One turn sends every row of this set to another row. A few are shown first. Where does it send the rows asked after them?
j748: [ 19.2  12.6 -31.1   8.7  -3.6  18.8  35.2  -5.5   3.3 -20.7  13.7 -18.3
 -30.3  -5.0 -23.2   6.6]
j628: [-25.6  -5.7 -18.9 -15.5 -11.7  -6.2  21.9 -12.3  10.1  12.1   6.1 -38.8
 -32.5 -17.0  -0.4   5.7]
j572: [ -6.2   8.0 -31.3  23.2  -2.0  -0.9  -6.7   1.6   3.5  -0.3  -5.0 -12.6
  -3.2  30.6  16.5   5.9]
j616: [  8.1  24.1 -10.2  -3.6 -10.2  -6.7   6.3 -27.7   4.1  -2.8   2.5  -3.4
  -1.4  -5.1   1.2  22.5]
j893: [  5.6  -7.2 -18.6   1.1   7.6 -11.0   7.1   4.8 -15.6 -18.1   3.4  16.7
 -20.6  14.9 -24.9 -19.6]
j168: [ 23.6  -0.2 -26.5  12.3   8.1   0.6  34.4   4.4 -21.3  -8.8   0.7 -13.2
  -4.6  17.2   4.9   3.7]
j660: [-13.0  12.3 -16.5   5.6  -7.5   2.3 -15.1 -15.6  -2.0 -18.4 -14.5  -8.1
 -27.9  25.2  -2.9 -28.7]
j809: [-33.5 -15.0 -33.2  -5.7   0.4 -14.9  17.8 -14.3  12.0  12.3  -5.1 -25.2
 -10.1  -5.8  -1.0  16.0]
j945: [ 21.3 -14.3 -13.2  -5.8  -7.4  13.9  18.9   2.9   2.5 -14.8  29.9 -25.1
 -28.2  20.9  12.2 -19.4]
j448: [ -1.0  12.9 -12.6  10.2 -11.5  18.3   6.6   6.3  14.2   2.6   9.9 -27.2
 -40.6  21.6  16.9 -16.4]
j294: [-36.1  -9.8 -29.0 -24.6 -10.9  -3.4   8.1 -31.9 -10.6   0.4   7.0 -21.1
 -36.0   0.4   6.7  -3.9]
j266: [ 23.3   5.9 -27.7  14.2  10.6  -1.2  22.0  -1.4 -17.4  -1.4  -5.2  -9.9
   3.6  21.0   0.4   6.2]
j664: [  3.8  -9.6 -44.2  14.2   4.5   5.3  17.3   0.2  14.0 -23.9  18.4   5.4
 -14.1   7.5 -27.7  12.9]
j139: [  8.2 -10.7 -36.5  -1.7  -7.0  12.1  16.7 -23.7   2.4 -48.8  13.2 -15.9
 -20.1   7.3 -21.6  -7.8]
j878: [-37.5 -14.1 -24.3 -16.7 -10.0 -14.7  12.4 -29.2   1.4  -7.3  -9.0 -23.1
 -27.3 -11.0  -3.7  -2.7]
j280: [  1.6  -7.3 -16.3  -0.4   6.6  -4.4   3.5  -5.4  -7.3 -17.4   0.5  20.5
 -30.4  18.4 -20.8 -27.8]
j573: [ -8.0   3.3  -7.6 -14.8   4.6   4.3   3.8 -26.1  37.4  -0.9   3.4   7.1
 -15.2   6.6 -19.9 -10.8]
j517: [ -0.5  -6.4 -12.1  -9.0 -11.0  14.5  25.6 -34.2  27.0 -15.4  15.2  -9.4
 -20.1   9.6  26.9   5.0]
j94: [ 17.6 -20.2 -14.4  -9.4  -0.8  11.0  23.3   5.4   0.7 -21.5  24.4 -21.4
 -26.0  21.1  -0.5 -27.9]
j786: [-37.9 -11.8 -40.9 -13.5   9.2  -5.1  12.0 -22.2   3.8  19.6  -2.8 -14.4
 -15.7   8.7  -3.5   6.6]
j986: [-21.5   5.0 -27.6 -20.4  -5.1   0.3  13.0 -14.2  -2.9  25.7  12.3 -38.3
 -24.8  -4.6  -1.1   8.8]

j573 turns into j616
j266 turns into j945
Now find these:
j786 turns into j986
j448 turns into j660
j748 turns into j139
j628 turns into j878
j893 turns into j168

